In the rows, zero is written as 128.
Named moves come first, each a turn or a mirror and shown by rows before and after it. Which of them, in which order, take the first row of each pair that follows to the second? Write the first one first, as in the answered first pair.
move zofir:
[140  75 109 143 143 132 103 143 123 129 116 129 123 116 101  90 137 118
 103 120  95 147 142 117] => [104 132 155 110 125 115  91 124 108  96 162 150 138 158 123 112 155 140
 121 136 122 134 164 106]
[156 129  93 117 144 125 127 125 150 154 135  99 155 113  83 178 118 140
 145 127 116 150 130 158] => [143 161 112 108 131 123 126 113 140 147 158 106 161 130  94 187 124 148
 147 138 123 142 144 155]
[118 120 118 136  85 142 159 106 123 112  84  93  73 137 135 137 125 117
 123 109 129  79 113 124] => [109 135 133 125  78 134 159  94 122 102 103 100  81 148 141 147 132 129
 131 118 139  78 124 119]
[146  99  99 136 141 101 140 120 116 127 120 114 125 141 121 131 101 136
 135 108 118 133 159 151] => [126 127 123 124 127  93 139 109 107 117 139 124 133 155 129 140 106 149
 141 115 135 127 167 146]
move Bem:
[143 122  62 118 145 127 175 173 134 131 102 110  97 100 120 106 130 114
 150 115 120 139 124 145] => [144 120  55 124 154 108 164 160 142 123 134 113 101 120  94 114 137 114
 168 130 105 151 145 137]
[155 122 143 118 151 154 115 126 140 193 179 109 134 145  78 133 119 114
 140 104 139 136 120 157] => [151 116 139 114 142 166 121 129 137 199 156 106 125 129 102 133 113 110
 124  99 142 125 101 167]
[127  86 110 135 162 162 105 162 126 191  94 120 134  75 115  91 108 123
  81  89 127 159  71 152] => [137  91 102 138 174 109  72 136 147 157 169 130 164 136  42 111 122 134
 123 118 103 187 140 125]
move dat:
[119 104 137 141 136 147  98 142 125 146 119 123 128 117 119  99 129 131
 104 125 105 129 108 135] => [119 110 147 150 118 130  98 127 116 110 137 124 130 152 108 107 140 127
 123 137  96 131 134 110]
[123 143 113 108 142 126 123 131 161 169 144 119 143 122 107 151 108 146
 126 126 146 135 116 156] => [118 135 116 112 148 116 104 115 154 144 168 142 154 132 100 141 125 145
 120 134 131 148 140 132]
[123 112 121 166 141 125 144 139 122 132 117  99 122 134 124 141 122 116
 112 128 133 154 107 117] => [122 108 121 163 146 126 136 136 118 129 129 108 124 133 121 131 119 123
 105 126 129 161 118 115]
move bigi:
[130 107 151 144 116 142  88 132 125 153 115 125 152 135 109 115 109 118
  92 138  96 161 102 127] => [153 112 106 139 113 102 133 133 140 105 126 146 129 110 154 128 123 102
 108 135  96 148 161  95]
[113  99 135 170 111 151  97 146  82  96 111 116 129 133 120  95 154 110
 103 110  98 140  79  90] => [139 123  85 154 105 125 154 155 107  88 102 122  95  93 175 116 157  99
 124  99 125 113 117  92]
[119 123 144 142 102 152 134 128 123 119  97 111 109 149 135 138 119 122
 148 127 129 115  96 142] => [124 110 143 151  98 139 122 128 114  92 113 122 107 157 132 128 132 116
 144 127 109 117 121 120]
[151  97 131 150  85 122 127 133 111 103 107 122 118 121 140 136 128 106
 131 129 126 112 111 145] => [143  98 136 152  83 130 127 134 112 112 100 113 117 125 134 138 123 108
 129 127 130 110 101 146]
Then:
Each pair is 2 to 4 moves apart.
[170 134 121 143  84 142 199 130 127  83  79 137  68 106 124 146 101  93
 171 121 105  96 126 123] => [178 136 104 136 113 113 179 119 163 102 130 132  97 133  68 167  94 109
 197 134  95 120 158 125]  dat Bem dat
[109 138 128  99 155 126 116 135 110 142 153 152 148  81 160 100 134 147
 119 111 158 119 141 118] => [153  86  96 153 135 104 137 133 118  99 113 120 120 107 112 110 136 110
 147 124 109 123 160  94]  dat zofir dat
[123 137 119 103 179 104  89 140  94 125 182 169 147 119 116  91 137 146
 128 133 111 186 141  87] => [114 147 158 115 117 137 133 146  58  95 107 155 100 114 193  92 138 124
 117 130 123 144 106  82]  Bem dat Bem
[103 143 162 103 122 148 111 115 102 120 149 149 153 133 158  96 128 140
  88 116 148 140 109 125] => [114 146 151 117  95 125 139 109 103  76 148 143 138 154 164 114 136 122
 116 135 135 127 138 107]  dat zofir bigi zofir
[126  94 142 159 120 147 107 134 101  95 100 121 120 136 133 100 144 118
 102 124 105 134 107 116] => [141  94 116 153 121 138 130 145 109  97  92 121 101 104 163 111 146 115
 108 114 114 122 118 116]  dat dat bigi dat
[118 118 138 120 124 128  96 118 115 131 132 125 139 155  87 132 134 138
 134 151 112 150 120 120] => [122 130 128 118 125 134 111 128 131 163 116 105 125 141  88 148 127 138
 149 144 125 143 108 140]  bigi dat Bem bigi
[159  65  85 162  96 122 158 155 129 101  77  91  90  87 138 144 135  85
 120 122  90 120  89 116] => [109 121 132 121 110  82 112 109 117  53 203 146 145 144 128 145 169 115
 131 157 107 139 154  80]  dat Bem zofir
[107 118 142 143 117 117  86 113  70  87 127 113 143 154 115  90 135 128
 121 140 118  90 110  95] => [115 150  97 105 131 104 139 131  99 108 124 122 117  90 182 114 127 126
 127 118 157  73 124 117]  bigi dat zofir
[154  91 106 158 149 117 114 125 137 102 125 128 141 137  95 107 145 121
 138 134  99 137 164 111] => [150  88 101 151 157 145 130 147 135 145  87 117 127 102 118  95 129 125
 117 113 118 127 121 137]  dat Bem dat
[149  65  61 146 139 121 108 144 130 124 110 144 120  66 162  88 148  92
  85  93 103 152 124 107] => [108 123 123 127  94 112 113 119  98  63 145 165 128 117 213 106 172 103
  95 119 128 124 149  80]  Bem zofir Bem dat
[123 155 102 116 136 122 119 140 122 152 121 129 117  97 159 130 121 132
 119 111 134 130 108 136] => [137 141 102 136 116 118 134 135 118 126  99 116  98 109 157 139 123 115
 129 118 118 120 112 123]  dat dat Bem zofir
[133 125  92 101 161 107 127 131 156 120 162 114 118 112 138 161 136 113
 151 119 124 141 184 125] => [115 127 144 119 115 161 134 141 131 138  86  73 101 140 138 163 114 113
 145 128 130 114 109 158]  bigi bigi dat Bem
[134 131 121 118 132 151 148 166 162 161 110 140 108 109 156 138 116 131
 129 100 128 144  91 110] => [129 124 129 120 124 156 141 165 141 139 115 155 107 110 171 121 125 127
 118  98 128 141  98  94]  dat dat Bem dat
[131 144 146 141 134 113 170 121 141 112 126  99 140 144 138 176  90  94
 159 146 156 104 110 150] => [148  86 141 178 147 113 139 118 127  92 125 105 149 148 101 136 103  82
 133 136 112 132 110 123]  dat bigi dat zofir
[120 101  83 133 164 108 114 118 147 166 153 165 125  92  96 111 113 131
 132 111 106 159 172 130] => [124  94 101 151 139  99 126 105 133 109 144 168 111 121 103 113 133 118
 132 126  90 153 192 101]  Bem dat zofir
[108 155 156 140  70 129 166 129  79  56  83 135  83 129 184 138 131 105
 123 104 118  88 137 101] => [113 125 143 140 107 119 126 125  75  48 126 171 111 116 171  92 150 108
  93  97  95 121 160  70]  zofir dat dat zofir
[130 182 154 109 101 143 132 128  99 149 124  93 124 115 185 133 115 133
  97 129 148 125 109 135] => [156 137 121 132 111 143 139 146 108 155  96  88 114  91 171 118 109 112
  85 116 121 134  98 132]  bigi zofir bigi bigi
[134 152 100 110 131 136 182 151 142 187  88  98  98  70 170 157 110 143
 128 106 177 102 102 173] => [174  79  58 140 182  77 123 136 161 155 163 128 135  94  79 127 139 135
 132 113 106 161 173 122]  zofir Bem zofir dat
[124 100 102 136 149 153 179 142 119 137 126  99 129 114 132 126 130 128
 107 131 132 120 127 120] => [126 119 111 131 142 141 181 127 123 131 141  86 134 147 104 151 126 131
 136 149 126 123 138 121]  dat dat bigi Bem
[130 120 112 141 141 148 108 127 108 169 136  94 146 154 118 114 148 125
  70  98 119 115  98 153] => [156 139  76 136 127 118 158 131 138 159 126  81 113 142 140 150 144 119
 107  93 143  91 125 160]  Bem dat bigi dat
[116 112  99 107 127 167 157 153 108 126  85 132 138  70 178 112 106 108
 119  99 137 112 129 128] => [119 116  89  99 125 136 162 145 116 101 113 152 136  78 190 119 118 106
 126 103 142 112 166 109]  bigi dat bigi dat
[ 73 160 211 117 111 144  89 113  90 129 166 135 181 183 111 123 128 163
 127 148 143 132 113 120] => [ 76 167 193 110  99 169 131 131  83 145 105 130 148 126 181 115 118 150
  97 123 169 106  80 141]  bigi Bem bigi
[115 101 141 150 149 158 114 133 112 147  98 117 132 121 100 101 125 109
 114 127  97 151  83 127] => [ 97 148 162 128 110 139 144 121  98  87 112 141 114 122 172 114 148 105
 122 132 125 118 117 102]  zofir dat bigi Bem
[137 120 133 119 123 116 103 123 139 132 127 140 165 150  75 133 119 153
 138 146 122 156 144 123] => [134 127 134 110 117 101 111 120 132 107 138 158 162 146  99 131 135 152
 135 141 124 149 166 109]  dat dat zofir bigi
